rotation steps, each row followed by its count of steps
The counts run from 0 to 1161.
[113 122 121  86  68 110 154 115 161  99 135 116 144 117 152 110 202 120
 133 119 102 120  77 148 135 150 108 128  97  79  79 113 127 131 157 164
 129  96 130 125 122]
624
[110 108 157 124  89 100 132 121  84 161  93 113 115 139 194 132 150 144
 133 147 162 149 113 108 162  96 158 102 132 139 124 182 149  90 116 123
 124 117 137 166 144]
318
[169 100 150 128 110  70 111 102 107 163 118 108 145 164 119 110  80 122
 181 154 193 129 130 163 100 135 124  71  94 138 140 136 137 112 114  99
 116 128 108 122 130]
810
[144 129 124  98 103  84 117  86 146 146 100  85 120  82 111 110 120 152
 163 152 121 142 132 147 134 126 116  89 129 161 170 116 142 136 116 125
 153 100 180  83 121]
52
[105 121 135 123 168 119  78 128 118 125 150 145  97 178 155 133 153  98
 137 114 132 176  83 127 153  89 146 138 141 139 154 169 160 120 126 149
 120 114 171 126 150]
278
[ 94  99 126 130 114 191  84 192 101 117 114 167 130 132 158 122 128 165
 104 104  80 125 120  78 133 109 153 141  94 119 158 130 139 142  95 149
 149 141 129 182 130]
962
[170 100 139 130 151 116 141 185  94 141 168 151 115 168 137 143 124 148
 131 151 178 140 119  89 169  69 134 139  86 133  93 165 146 137 121 115
 100 125 107 164 149]
599
[168 137 129 210 152 166 102 176 173 131 136 135 113 139 124 115 127 155
 115 124 143 106 141 120 140 135 186 123  95  85 102  94 117 115 134 121
 117 161 137 131  76]
471
[ 91 151 122 157 178 162 173  85 111 136 113 144  69  97 128 121 120  98
  99 121 140 107 117 145 131 158 123 111 109 125 102 148 182  98 111 115
 114  95 135 124 161]
549
[122 164 133 135 135  93 134 174 154 129 134  46 138 150  90 111  66 104
 102 148 128 160 172 131 140 137 145 149 119 102 119 127 139 117 127 132
 148 135 146  91 115]
822
[128 113 144 129  68 152 142 118 100 130 170 197 137 164 166 135 127  87
 111 119 104 110 102 130 112 143 140 158  93 131 125 105 154  94  97 160
 121 115  87 152 172]
239
[129 108 136 126 146 121 169 130  88 127 168 144 114 158 156 116 149 109
 102 147 133 122  64 116 178 142 145 152  65 113  85 146 184 107 134 155
 133  96  97 136 175]
1117
[139 121 159 162 118  60 168 109 148 120 172 101 107  75 120 143 113 105
 113 136 170 154 130 143 127  83 116  97 114  94  74 127 143 132 148 117
 128 133  86 113 123]
24
[156  99 133 104 146 159 102  78  86 171  71 138 163 124 160 171 156 184
 141 132 125 119 143 139 115 151 126 107 158 147 145  91  81 120 135 132
 140 146 121 149 139]
5
[123 138 142 161  72 148 158 117 103 159 157 160 122 131 116 141 124 140
  72 125 106 129 152 138 130 133 153  97  91 130  99  81  80 158 105 109
 144 148  57  96 115]
34
[146 100 169 134 101  89  99 140 154  83 108 117 136 168 135  97 116 133
 170 125 113 144 154 127 115 132 101 183 125 161 145 130 124 125 107 178
 174  98 136 112 156]
449
[125  97  75  87 141 115 131 169 149 134 134 148 132 110 111 148  92 131
 126  89 146 104 115 117 108 114  95  86  97 103 124 158 139 188 155  98
 119 111 122 159  64]
778
[ 99 132  71 127 131 194 110 122 131 131 161 203 114 131 107  98 115 155
 136 136 119 151 117 121 146 105 129 141  94 125 170 135 126 192 123 122
 127 133 134  99 121]
79
[128 119 184 182 167 168  96  95 129 102  97 131 108 115 148 121 173 142
 134 116 146 116  91 144 100 145 138  99 128 106 116 104 126  64 111 126
 117 159 114 155 127]
671
[ 98 109 155 128 139 136 171 129 161  84 129 136 115  99 115 140 165 110
 157  95 148  80  71 116  96 101  87 116 160 140 103 156 144 126 119 132
  99 113 121 163 114]
1065
[109  82 146  95  91  96 147  99  96 145  77 162 128 116 157 130 127 143
 130 117  99 126 124 103 130 131 117  95 114 183 109 155 149 135 112 148
 161  79 102 143 140]
927
[ 84 174 131 104 154 150 123 137  79 159  95  89 112 127 124 154 191 161
  99 115 107 108 104 110 124 120 166 116 117 104  93 147 128 133 139 131
 100 145 165 152 116]
790
[103 181 101 162 191 183 134 127 107 130 137 160  89 164  92 124 126 124
 112 128 116 124 101 121 138 147 141 169 104 116 134 133 150 137 108 138
 114 131 139  94 160]
73
[125 148 121 118 175 140 184 143 109 137 159  97 112 171 131 170 161  94
  91 130 163 103 116 128 149 126 115 138 143 109  70 151 131 113 153 121
  76 115 135 142 154]
508
[189  88 126 126 121  84 104 162 156 140  89 149 141 130 115 113  84 130
 110 129 102 126 161 104 130 138 138 104  99 164 133 105 143 125 117 124
 169 107  90 113  93]
1132
[ 91 123 102 121 134 170  95  80 134 146 145 161 137 129 156 123 163 144
 139 148 105 145  72 128 177 154 162 146 141 139 178 114 125 103 123 166
 155 111 174 118 140]
360
[ 98 137 102  79  86 182 149 146  98 153 148 161 120 133 168 124 104 101
  74 133 101 134 160 130 135 109 133 108 159 168 132 127 112 141 109  93
 106 144  84 129 146]
520
[128  84 109 119 139 115 169 158 128 153 122 132 136 146 121 154  79 153
 142 113 168 136 148  91 123  92  98  97 155 154 117 170  91 181 145  97
 128 125 107 156  94]
691
[ 97 118 110 116 124 156 121 193 140 121 141 178 117 181 141 135 148 106
 119 119 110 138 129 100 144  90 135 157 169 171 146 161  95 161 131 117
  96 148 133 115 125]
479
[140 159 123 154 106 147 132 154 114 126 137 109  87  85 114  81 135 161
  96 163 128 117 143 139 152 132 134  93  48 112  88 115 119 131  93  92
 112 144 119 110 122]
430
[127 106 167 159 178 154 145 152  93 143 152 150 121 138 136 157 110 129
 110 117 161 109  82  89 140  93 176 116 130 121 113 159 165 100 110 136
 105 143  96 192 134]
1076
[166 150 102 161 198 130 131 145 196 120 137 100 108 101 101 133  99 134
 128 145 181 140 171 141 161 125 108 126 145 112 119 131 156 132 162  97
 130 128 172 109 104]
862
[121 142 154 137 128 102 129  74 160 109 150  64 126  75 103 127 125 123
 150 132 143 167 157 167 132 129  85 147 146 116 128 112 129 113 134 139
 178  91 172  80 140]
540
[142 157 146 157 192  84 105  99 160 100  80 110  73 127 111 137 179 121
 145 116 111 152 119 147 124 109 135 129 144 135 102 140 157 102 151 130
 130 116 166  76 145]
1149
[156 163 131 148 112  89 142 119 123 166 103  70 138 168 119 140  64 109
 121 137 160 112 198 154 101 146 114 130 122 115 130 122 132 118 128 114
 121 126 157 115 128]
816
[ 60 135 152 133 104 113 147  95 157 116 119 126  89 110 172 135 127  76
 104 105 104 142 139 131 116 128 135 145 171 105  88 161 168 111 139 146
 143 100 111 132 129]
146
[127 137 163 183 193 136 115  87 122 129 150 133 120 171 135 114 112 111
 101 146 140 157 134 162 143 162 161 136 128 135 122 107 119  73 111 139
 151 142 115  79 163]
155
[111 156 155 140 127 114 171 144 114 151 141  35 117 117 138 146 183 143
 130 163 134 131 127 108 174 101 154 130 159 128  99 154 132  86 140 146
 134 115 175 140 132]
708
[ 95 126 126 148 137 113 172  84 137 128  87 139 118 118 102 127 135 112
 136  95 118  69  79 111  90 172 122  99 107 114 101 132 183 114 128 165
 138  75 126 144 102]
61
[132  92 135 123 126 167  75 101 128  84 165 195 118 161 149  88 152 120
 161 106 132 138  79 147  90 116  97 131  99 119 158 125 116 133 115 137
 100 150 117 128 160]
280
[123 127  70  71 148 155 102 160 140 134 122 108 131 169 158 120 119 115
  99 113 129 113 144 141 156 166 103 117 124 142 161 135 110 148 139 121
 151  92 199 128  95]
652
